One turn moves each row of this set onto another row. After a few examples, where does it send each row asked below?
Bufo: [ 20  21  -5 -12  29 -19  -8  16 -20  52   9  10  -9  22 -10 -37]
Duto: [  1 -26  11 -21 -22  29 -11  34  22  15 -11 -15  -4 -15  11 -11]
Pefu: [  3 -28   0 -25   1   5  11  15 -30  -8   5  17   7  44  13   7]
Vuv: [ 30  10  -3 -11  31 -34  -1   4 -21  39  -2  20 -33  17   8 -31]
Koput: [ -7 -44   7 -28  -1  17  44  -5  -5  36   0  25  18  18   8  -9]
damo: [ 13 -19  22 -13   5  13  22  26 -23  11 -12   4  40 -38 -18 -21]
Fupu: [ 15 -26  37  13  30 -35 -19 -14   1  24  24  32 -29 -15  -6 -27]
Bes: [ 12 -55 -19 -19  39 -16 -15  25 -30   4  -3  24   4 -12  25 -35]
Pere: [  0 -34 -17 -33  -6   5   6  25  26  24  -7 -16  -9 -21  17   4]
detel: [ 19  21  38  10  14 -14 -12   5 -18   6  28   3 -15  20 -14   0]
devi: [-16 -37 -10 -29 -11  22 -14  21  20  10   5   2 -16 -38  -4 -14]
pasu: [-14 -49  -6  -9  43  27  -1  14 -17  18  35   3  23 -20  14 -26]
mevez: [  5  10  38   9  13 -14 -12  -1  -1  28  46   5  -1  18 -32   0]
Takid: [ 20 -26  29   6  30 -39 -12  -4  11  56  15  27  -9 -12 -13 -34]
fam: [ 16 -52  40  -4  -2 -18   2  14 -14 -20  -3  27  19 -23 -14  -2]

mevez turns into Takid
detel turns into Fupu
And these:
fam turns into Bes
Pere turns into Duto
Koput turns into damo

One turn moves each row of this set onto another row. After a few examples, where does it send each row asked below?
rezel: [-10   7   1 -14  -2  -6  35 -35 -22  33  -2 -12   2  20   7]
Bame: [-35 -11  -4 -25 -10   9 -24   3 -24  22  33   6  21 -13  -4]
vogup: [ 18 -15   8 -19  -1  24 -17  -9 -40  26  26 -23 -12  11 -26]
pip: [  2 -11 -11  -2 -14 -23 -27  19  23 -11  -4  37  20  -9 -14]
por: [ -8 -21  -2 -15 -41  -1 -21 -32  -2  19  18 -19  34  -1  -7]
zetub: [  0   6 -17   5 -18   4  11 -35 -12 -32  27  -2 -10  41   6]
Gepot: [ 24  25  -4  -9   1 -17  14  23  15 -27  -6  35   5   5 -14]
vegi: [ -2 -21  20 -33  14 -28 -17  -2  13  32 -18 -15  -8 -11  -7]
fofe: [ 18 -43 -15  18  -7  21 -13   0  22  13  23 -21  14  -5  -9]
baken: [ -1  25   4   8   3  19   6 -20 -50 -12  16 -25 -12  16   0]
Gav: [-25   2 -20  -1 -24 -15 -12 -11  22  15  20  31   3 -20 -13]
pogib: [-26  -7   9 -16   7  -8 -16   0  24 -17  13   8  44   9  11]
dis: [ 23  -4  12 -42  -3 -29   1  30  17 -13  -6 -12 -26   7 -11]
kopi: [  8  13  -8  -6   6  16  12  16  -3 -11  36  28 -23  39 -12]
dolug: [ 11 -10 -16  26   5 -15  -5  35  14 -30  12   8  13 -16 -25]
fisin: [-19 -27  -8  10 -17  -8 -53  -2  -6   6  11   9  19  -9 -11]
Nov: [ 40  -9   3 -20  -2   7   5  26  19  12   2  28   8   3 -37]
ved: [-21  24   4 -10  20  -4  -7  16  33  -6   3  28 -16   8   6]
rovug: [-14  24   7  -6  -3 -16  18  25 -37 -28  -7 -14 -19  12  -7]
kovib: [ -1 -21 -12  20  16  20   5 -26  -5  45   4 -12  -9   2  -4]
tudem: [-11 -18 -32  38   7 -12 -17   2  -2  -1   4  14  10 -25 -12]
Ragul: [ 10 -32   5 -28 -20 -19  -7 -25  -1  -2   7 -45  16   2   8]
firom: [ 12 -19  14 -29   5  -3  18  22  17  41  19  13  14   9 -21]
Lol: [-32 -14 -30  22  -8  -5  -4 -12 -39  11  10   7  15  -5   1]
rir: [-21  -9   0  15  -6  13 -36 -21 -44   8  16 -21   0   3  -6]
zep: [ 11  10  16 -11   1  13   9 -19 -28 -43 -22 -32   1   7  -4]
dinaf: [ -5 -14  -5   7  21  -8 -29 -40 -18 -23  -8 -11 -26  22  -4]
rele: [ 42 -39  -3 -14  -8  16   4  -5 -15   3  24 -32 -16  18 -14]
muris: [  5  18   0   6 -10 -20  15  34  -2 -49   3 -10   5  -2 -13]
zoz: [ 19  31   6 -18   1  12   6 -25 -11   2 -14 -28 -38  -1   1]
kiz: [ 11   3  14 -46  -5 -20  35   9 -23   9   9  -5  -1  31 -11]
Fiz: [  0  -9   0 -10 -10 -17 -28 -13  32  23 -24  10  -5 -20 -16]
Zil: [-27   1  -8   0  -1  -3  11   8 -64   4   8  -2  -5  15  -6]
ver: [ 31  22   0 -24 -27  10  37  -7  15 -18   6  -7  18   9  -1]
loso: [ 21   1 -16  14 -11 -10   5   1  25  -7   4  36 -20  -2 -41]
sanod: [ 28  -2  -6   3  -2  12  20 -14  16  15  -6 -15 -51   7   3]
Mur: [ 39   0   0   4 -10   7  25  -5  -2 -45  -1   4   1  16 -33]
bigi: [-16  -3  13 -27  17  21 -22   1 -45   1  -3 -24  -5  -8  -4]
Bab: [  9   5   0 -10 -25   4  44 -10  34  18  11  -2   7  10  11]
bos: [ 24  41   3  -4   8   5  34   3 -21 -27   5   5  -8  19  -6]
gotu: [ 19 -22  -6 -10 -22 -15 -15  13  44 -19   6 -28   1 -10   2]
lev: [ -2 -38   7  -8  29   2 -36  -2 -19 -11  13   1  23  20 -20]

Gav turns into Bame
fisin turns into rir
kovib turns into rezel
And these:
Fiz turns into por
Zil turns into rovug
zetub turns into kopi
sanod turns into Bab

